In the rows, 128 means zero.
Each path below is one point turned by a fixed rotation once a step. After each direction that follows a path, write how fast that rotation turns it, in degrees a step (0 if it stays still).
Each turn is a multiple of 5 degrees from 10 to 175, or 0.
Each row of a path follows its step; steps can be skipped.
Path 1:
step 0: [123 135 134 123 124 126 117 135 119 135 127 128 139 120 123 137 120 130
 121 127 118 137 119 127 118 136 113 129 144 140 130 154 123 119 128 129
 122 133 133 117 120 136 124 129 120 115]
step 1: [126 128 130 124 127 135 126 122 124 131 133 130 134 121 127 137 126 125
 149 134 120 148 120 127 114 136 114 119 127 121 128 125 129 102 118 123
 134 134 116 131 116 124 122 125 128 133]
step 2: [133 129 129 134 113 126 118 133 130 135 135 132 137 126 122 113 137 134
 118 133 128 148 126 130 125 138 120 131 127 125 135 135 129 118 115 128
 138 124 129 111 123 127 115 142 135 113]
step 3: [125 133 122 133 139 121 109 121 127 131 129 125 131 131 125 140 127 132
 118 136 125 139 126 131 130 140 116 116 116 138 134 131 127 110 120 121
 128 128 121 126 122 150 130 139 125 139]
step 4: [133 143 115 133 126 124 137 120 133 126 136 127 126 119 125 136 119 138
 122 134 118 138 137 136 121 143 123 125 128 110 130 139 142 123 107 135
 133 127 126 127 131 123 117 139 127 128]
step 5: [119 153 137 122 126 126 120 135 132 127 115 126 132 130 108 136 125 135
 116 111 122 140 124 128 126 133 117 127 128 130 128 134 128 124 123 128
 135 126 135 124 119 138 119 138 117 130]
step 7: [129 133 132 127 126 127 121 123 127 140 123 132 129 134 108 118 124 124
 119 127 128 148 134 135 122 139 121 129 131 125 124 127 146 114 128 123
 139 119 134 115 123 105 127 132 131 127]
step 8: [124 124 127 128 131 117 115 127 127 128 127 113 127 135 117 127 134 135
 127 120 138 129 129 121 130 153 118 138 128 127 130 134 129 120 117 115
 132 131 115 120 120 134 137 143 125 140]
step 9: [134 132 123 136 129 134 129 131 125 130 138 130 129 129 119 146 126 125
 113 133 129 140 136 123 124 149 130 121 131 120 130 148 151 128 121 126
 137 132 130 123 134 123 143 125 129 135]
step 10: [122 139 122 122 124 128 136 133 130 129 125 122 133 136 123 129 121 121
 132 103 118 135 130 129 129 146 125 130 133 135 128 154 128 118 128 134
 137 129 127 125 121 123 123 143 121 139]
step 11: [132 132 132 119 126 141 129 134 127 127 135 131 132 119 122 140 125 124
 129 117 145 142 122 124 112 135 128 128 141 122 135 137 131 116 120 120
 131 139 115 123 124 136 138 131 110 120]
[127 128 124 129 128 129 130 129 130 123 125 128 125 127 122 126 125 127
 125 132 129 123 122 125 125 128 125 129 128 127 127 127 129 128 131 128
 126 129 130 125 126 125 129 130 129 132]	35
[131 127 128 126 128 130 128 132 131 131 126 130 128 127 129 129 128 126
 133 127 133 133 127 125 125 127 128 130 130 131 128 123 127 126 131 129
 128 128 129 127 124 125 122 126 126 127]	70
[128 130 132 125 124 132 128 129 131 130 129 132 129 127 126 127 124 130
 130 126 122 126 126 129 129 126 129 127 128 126 127 128 126 128 131 129
 129 131 120 125 127 127 130 125 126 127]	70
Path 2:
step 0: [136 135 134 124 133 138 130 123 135 124 146 137 128 128 121 134 124 140
 116 139 121 128 143 124 124 139 127 131 126 142 124 131 121 114 135 122
 127 136 123 138 131 130 127 125 144 129]
step 1: [121 119 123 130 126 124 121 123 132 114 138 122 132 134 115 142 129 127
 120 129 128 128 137 126 123 140 115 116 126 137 133 133 121 133 141 129
 120 108 119 129 139 132 131 124 122 136]
step 2: [127 130 122 128 134 130 118 110 134 128 124 127 128 122 128 129 142 117
 132 128 128 134 132 136 135 122 121 119 127 144 114 142 124 135 125 138
 116 120 137 120 131 135 138 123 138 136]
step 3: [117 126 129 126 118 129 144 118 126 123 130 131 137 134 128 111 129 129
 123 134 118 130 137 127 138 116 128 122 116 139 117 125 139 134 124 124
 125 115 132 118 118 120 137 130 134 125]
step 4: [124 131 118 115 130 127 146 123 126 127 126 132 119 128 133 117 136 126
 117 141 122 126 137 115 138 130 132 139 128 127 128 129 125 120 120 124
 117 123 120 115 135 133 127 120 111 121]
step 5: [129 132 135 134 124 118 134 134 126 140 126 127 120 128 129 141 120 127
 119 130 124 139 139 135 137 131 125 131 107 137 121 137 118 115 126 125
 128 135 129 125 131 130 117 114 114 125]
step 7: [122 119 121 124 127 124 130 122 129 130 125 130 132 131 116 143 130 123
 127 140 135 112 135 134 112 146 130 128 123 143 126 124 130 131 142 128
 118 114 129 123 129 136 131 127 137 127]
step 8: [118 129 120 137 127 132 129 117 132 131 124 110 129 122 137 124 132 122
 135 115 136 136 133 132 129 129 131 128 124 138 119 132 128 133 132 123
 113 113 119 110 132 139 127 130 136 137]
step 9: [125 124 131 127 113 126 144 115 120 123 130 132 120 129 137 123 129 128
 134 123 121 121 136 136 140 111 131 129 134 139 114 123 130 116 128 130
 133 129 122 115 127 135 138 124 138 128]
step 10: [139 127 122 122 113 116 146 128 128 124 127 129 121 116 137 117 135 129
 126 141 123 133 141 121 131 130 124 135 116 128 142 120 121 122 130 122
 135 121 115 122 129 128 133 128 126 125]
step 11: [134 128 131 121 116 125 128 133 133 134 119 141 124 123 140 141 130 125
 121 120 129 119 129 126 135 131 123 138 115 139 132 138 110 137 127 129
 123 132 116 128 130 133 120 117 113 127]
[128 129 127 133 130 130 130 129 126 132 129 132 132 126 126 130 127 132
 124 126 127 126 125 130 129 132 129 133 127 123 128 130 126 125 130 128
 126 124 133 131 129 130 125 126 129 127]	55
[126 132 128 129 130 130 124 129 124 130 131 127 125 127 125 133 127 131
 125 129 127 129 125 129 123 130 127 127 130 133 130 126 125 130 129 133
 127 128 125 124 126 124 128 130 129 129]	60
[123 126 130 127 132 126 127 136 128 125 126 127 128 129 129 128 131 124
 126 125 130 129 129 126 128 130 128 131 130 129 128 127 123 129 129 126
 124 126 125 128 130 130 126 127 126 128]	110
[127 130 131 124 131 126 128 127 127 131 128 129 129 126 127 125 131 126
 123 127 128 123 128 133 126 125 128 124 127 129 132 133 129 125 130 124
 131 126 125 126 129 129 125 129 129 128]	0
Path 3:
step 0: [140 123 141 143 131 130 146 127 130 121 126 118 117 125 129 128 126 128
 132 123 140 130 122 118 132 123 128 118 115 151 132 119 117 132 130 115
 121 124 127 132 127 127 111 132 142 128]
step 2: [133 113 131 121 115 137 134 138 123 130 134 135 138 117 122 126 121 150
 125 130 132 143 128 115 138 129 121 110 112 140 141 129 122 127 132 125
 130 123 134 132 132 136 129 127 127 129]
step 3: [137 120 131 135 125 123 142 126 116 132 119 136 120 117 120 124 121 131
 125 118 132 136 127 124 124 120 123 106 119 148 128 128 129 139 119 130
 122 122 130 143 134 137 122 139 148 126]
step 4: [129 140 125 144 123 147 127 135 111 123 113 121 121 122 123 127 119 136
 121 124 131 132 125 116 125 113 128 105 134 127 132 125 127 126 135 138
 129 122 133 136 140 142 131 131 131 128]
step 5: [130 122 124 136 118 143 129 134 126 119 131 137 138 120 143 107 133 144
 115 128 132 129 130 113 124 127 132 108 125 140 134 127 117 123 120 129
 128 118 134 126 131 137 137 126 128 128]
step 6: [127 128 128 125 118 126 133 122 122 132 117 130 127 135 135 114 125 127
 115 118 128 130 126 135 113 117 136 117 124 156 138 127 125 129 125 126
 127 121 129 137 127 147 138 135 145 126]
step 7: [136 136 130 132 130 146 125 123 124 129 111 120 124 121 129 118 107 125
 120 137 125 137 120 133 128 119 138 113 132 139 131 126 119 113 137 127
 132 119 121 129 124 147 128 123 124 126]
step 8: [130 126 135 136 129 134 133 132 133 135 126 127 138 117 134 107 128 123
 115 124 134 123 115 121 127 127 144 107 119 140 136 135 115 121 116 133
 124 118 123 125 128 129 119 114 117 127]
step 9: [131 130 142 128 114 131 135 120 122 133 123 120 137 136 124 130 132 124
 117 115 135 132 109 131 114 120 139 125 112 140 145 131 119 126 134 125
 116 115 117 132 132 132 137 125 129 128]
step 10: [145 129 143 130 124 149 129 125 135 117 126 129 125 122 120 131 120 129
 125 142 128 133 120 138 134 116 137 120 117 140 129 128 111 129 139 129
 116 115 117 131 125 133 127 133 124 124]
step 11: [122 126 149 137 127 134 140 137 135 129 132 127 128 123 132 130 122 126
 120 136 131 122 126 126 130 122 133 111 117 143 143 143 116 145 124 147
 126 130 125 133 129 133 121 119 123 129]
[127 132 127 126 129 131 132 127 127 133 127 128 129 130 131 128 127 131
 131 128 131 127 129 126 124 128 126 131 128 132 127 128 131 130 124 127
 123 131 122 125 130 129 126 129 129 129]	125
Path 4:
step 0: [115 137 137 126 131 118 114 120 116 126 127 130 128 122 123 145 125 129
 118 135 123 118 133 123 131 114 123 124 126 137 124 123 112 119 145 124
 123 119 125 129 129 127 128 131 124 131]
step 1: [127 121 137 129 123 126 124 139 125 131 131 142 125 136 129 116 119 127
 133 121 128 124 145 123 141 116 124 140 135 133 122 135 149 122 140 127
 126 140 122 134 139 125 131 130 126 129]
step 2: [121 110 119 128 125 134 137 139 144 126 137 127 125 130 122 139 110 120
 126 129 134 133 131 129 137 140 124 128 116 123 114 127 123 121 128 131
 121 121 123 133 128 136 125 131 139 128]
step 3: [127 131 124 122 133 129 125 130 119 127 120 124 125 145 139 133 130 138
 119 142 115 126 128 130 132 133 117 145 127 124 128 128 121 127 125 124
 131 123 132 124 124 144 123 152 127 123]
step 4: [135 134 126 140 129 136 129 119 133 115 126 139 133 127 131 137 137 117
 118 121 144 143 132 123 141 115 120 140 136 124 138 133 136 131 120 121
 134 122 121 128 131 127 131 132 124 124]
step 5: [137 122 132 114 127 133 117 118 143 134 110 123 130 122 118 128 122 112
 134 141 135 128 124 140 130 125 124 134 136 130 123 130 126 131 136 128
 128 123 126 131 121 122 122 122 143 123]
step 6: [124 120 131 132 133 130 136 134 113 140 104 127 136 126 121 126 125 136
 127 121 122 133 115 139 122 133 135 138 133 125 132 129 128 114 128 127
 131 125 122 146 130 130 133 133 123 133]
step 7: [136 129 110 139 127 118 139 132 126 126 128 150 138 134 129 137 128 135
 145 136 142 128 121 129 126 122 131 128 124 131 124 136 115 127 134 118
 127 127 132 127 130 120 133 126 123 122]
step 8: [119 121 123 128 111 116 107 130 128 131 121 125 123 137 124 120 124 136
 129 133 135 117 115 123 139 122 123 132 133 130 128 125 128 139 113 128
 126 116 129 121 129 128 129 113 127 135]
step 9: [115 123 124 122 125 121 120 132 126 125 136 135 138 119 128 135 138 121
 128 114 111 129 126 144 141 125 131 122 144 136 125 127 118 128 122 129
 128 131 115 132 132 135 132 135 130 138]
step 10: [127 125 125 125 111 126 133 136 123 135 130 128 123 123 131 131 124 126
 129 118 125 134 120 133 126 121 111 124 127 133 116 137 132 137 137 119
 130 146 129 129 117 128 119 135 115 109]
[129 129 130 127 129 130 127 129 132 125 130 131 132 128 131 129 123 130
 130 124 132 132 126 129 127 129 129 125 124 127 126 129 127 130 128 124
 131 130 123 125 127 125 125 127 129 127]	135
[127 130 130 130 129 126 125 130 130 122 127 127 124 130 127 128 130 128
 127 130 133 126 127 125 128 125 133 130 128 130 131 131 128 134 132 127
 129 130 127 131 130 132 129 127 129 128]	100
Path 5:
step 0: [123 118 115 128 121 139 128 139 138 118 134 136 120 129 129 117 122 129
 148 127 125 133 129 137 133 123 118 150 128 130 127 128 130 128 122 125
 134 130 129 122 128 140 128 115 111 146]
step 1: [131 115 140 126 130 132 128 139 118 124 130 129 116 124 116 139 140 123
 135 127 129 124 147 135 131 127 137 120 131 127 117 127 109 142 117 139
 125 126 127 136 116 118 136 132 116 131]
step 2: [126 121 113 107 128 134 128 135 133 129 129 143 140 136 116 118 143 118
 135 132 122 117 123 125 135 134 132 143 124 132 118 119 129 118 116 131
 131 129 143 123 133 133 135 136 139 133]
step 4: [149 130 122 127 140 132 116 129 133 118 130 125 122 129 120 117 135 124
 142 139 118 123 127 134 134 127 140 122 114 122 113 110 121 128 125 130
 119 124 122 131 137 130 119 127 138 116]
step 5: [122 120 116 111 117 137 128 130 121 128 124 129 132 123 135 118 127 139
 126 140 130 127 128 129 130 116 131 123 129 134 120 122 134 135 122 123
 146 126 130 133 138 135 105 137 107 140]
step 6: [130 138 134 139 127 122 115 138 129 128 121 119 125 134 113 112 139 123
 138 123 130 143 133 135 136 137 131 129 135 146 116 115 127 139 128 141
 136 125 128 135 130 119 130 124 116 121]
step 7: [137 116 132 119 126 148 130 129 133 124 114 140 130 120 123 129 132 133
 115 138 127 134 119 141 135 125 130 130 130 125 120 118 132 133 123 130
 125 135 141 107 138 124 133 147 121 117]
step 8: [124 135 117 128 106 131 139 118 122 119 125 139 119 129 126 118 134 116
 136 125 142 131 131 121 140 131 113 119 122 143 115 130 132 142 128 123
 132 137 132 137 131 123 128 125 130 120]
step 9: [139 133 135 131 142 154 120 124 117 121 113 121 141 140 136 122 127 126
 127 113 128 119 135 142 134 129 130 123 127 130 116 125 131 126 123 140
 115 136 127 130 136 133 129 134 128 121]
step 10: [129 140 128 118 124 132 131 127 125 132 116 131 128 115 120 109 113 112
 126 134 122 132 126 122 119 122 131 122 116 128 123 131 131 140 112 109
 132 138 140 127 133 141 127 124 120 129]
step 11: [114 123 141 133 118 137 117 120 113 121 121 114 121 139 133 121 140 127
 138 122 127 149 130 131 133 137 120 129 129 129 125 123 125 133 123 126
 117 119 122 123 143 142 130 126 121 136]
[133 126 133 128 128 127 124 129 127 130 132 132 124 126 129 125 123 128
 125 126 126 129 127 132 127 125 130 129 128 128 125 127 128 129 129 124
 126 129 129 125 125 127 131 124 127 127]	115
[131 127 129 125 127 125 132 130 129 130 124 129 128 128 127 127 126 128
 128 132 125 126 130 129 128 126 126 123 129 128 128 125 130 124 129 134
 127 130 126 123 126 134 129 128 130 129]	140
[127 133 129 129 126 124 129 132 124 128 127 127 123 128 125 125 126 130
 130 129 133 129 129 123 129 127 130 125 133 127 127 129 124 131 126 128
 126 129 128 128 128 125 127 129 134 129]	155
Path 6:
step 0: [121 119 129 115 147 125 112 128 133 120 121 143 121 137 132 116 131 121
 110 131 133 127 127 131 129 121 128 124 142 116 130 122 119 120 117 133
 145 131 126 120 130 142 130 137 130 125]
step 1: [125 119 131 118 120 131 121 121 119 143 133 123 132 137 132 125 120 116
 119 130 124 128 134 134  99 139 131 129 128 114 130 127 129 138 131 144
 128 112 121 114 122 128 135 123 117 129]
step 3: [120 122 130 116 150 116 132 125 130 116 141 142 126 142 130 131 122 134
 116 128 128 123 107 114 118 132 126 128 124 116 128 125 128 134 118 129
 141 125 132 117 132 138 133 134 131 136]
step 4: [136 122 124 132 128 133 116 128 119 135 136 115 114 138 140 119 114 124
 129 129 129 126 134 123 114 131 124 122 122 113 127 137 143 143 133 138
 134 124 132 120 132 111 123 114 126 141]
step 5: [124 123 119 129 126 128 112 123 126 115 132 141 117 136 142 128 147 139
 125 135 133 133 118 136 129 140 127 136 130 124 128 133 121 132 132 128
 129 145 119 131 137 126 129 113 147 128]
step 6: [128 138 126 114 130 118 131 136 130 116 141 123 127 123 138 123 128 127
 110 127 137 125 120 110 116 146 129 123 131 124 127 127 128 135 107 134
 120 112 125 122 129 135 129 126 138 133]
step 7: [134 131 140 128 128 125 122 116 118 122 132 125 119 129 137 106 126 126
 124 134 131 126 145 131 136 121 138 114 137 120 126 141 137 134 126 147
 134 127 125 129 129 110 129 111 129 131]
step 8: [114 126 130 118 137 126 116 129 124 132 124 142 122 136 125 115 146 123
 120 126 141 136 126 129 123 138 142 139 132 124 124 120 113 118 127 133
 139 138 121 125 125 125 137 127 148 132]
step 9: [129 132 131 116 128 125 127 126 125 137 135 117 143 121 135 127 117 132
 116 128 127 127 131 133 116 156 130 116 139 116 117 118 129 126 126 142
 135 111 131 116 131 131 121 125 133 127]
step 10: [132 130 135 131 134 122 112 120 124 119 128 132 132 144 123 118 132 142
 134 124 114 117 132 139 126 123 128 113 147 116 128 139 123 142 124 136
 142 135 125 133 124 118 136 125 134 123]
step 11: [116 113 124 132 133 114 124 135 124 131 135 144 127 137 118 121 140 129
 125 130 121 130 124 113 114 141 139 137 120 116 118 129 118 130 124 135
 139 126 125 118 132 126 126 140 129 142]
[126 126 126 130 128 126 132 128 125 129 128 126 133 124 132 132 129 130
 130 128 134 130 129 128 127 131 127 130 128 131 126 127 122 130 130 129
 127 132 128 127 128 130 127 126 131 128]	110
[131 132 127 124 128 125 128 127 125 129 127 129 126 127 129 127 128 125
 123 129 132 129 131 129 128 129 132 126 132 131 127 127 128 125 126 125
 125 129 126 135 126 126 125 127 129 130]	40
[123 132 133 125 127 128 129 127 129 129 124 127 129 126 128 125 127 127
 128 129 130 130 133 133 128 126 127 129 129 128 129 128 127 123 125 131
 130 126 125 123 127 128 132 131 130 125]	45
[129 129 128 126 126 130 129 125 132 125 130 134 128 134 131 127 128 129
 133 128 131 126 130 128 128 127 132 130 132 129 131 128 125 126 125 126
 131 133 132 129 129 131 129 128 128 127]	140
[127 125 129 126 131 127 128 128 128 130 127 127 127 128 124 128 132 125
 127 131 124 123 129 127 130 128 127 131 126 129 128 132 124 126 125 124
 129 131 126 126 131 126 124 125 134 125]	130
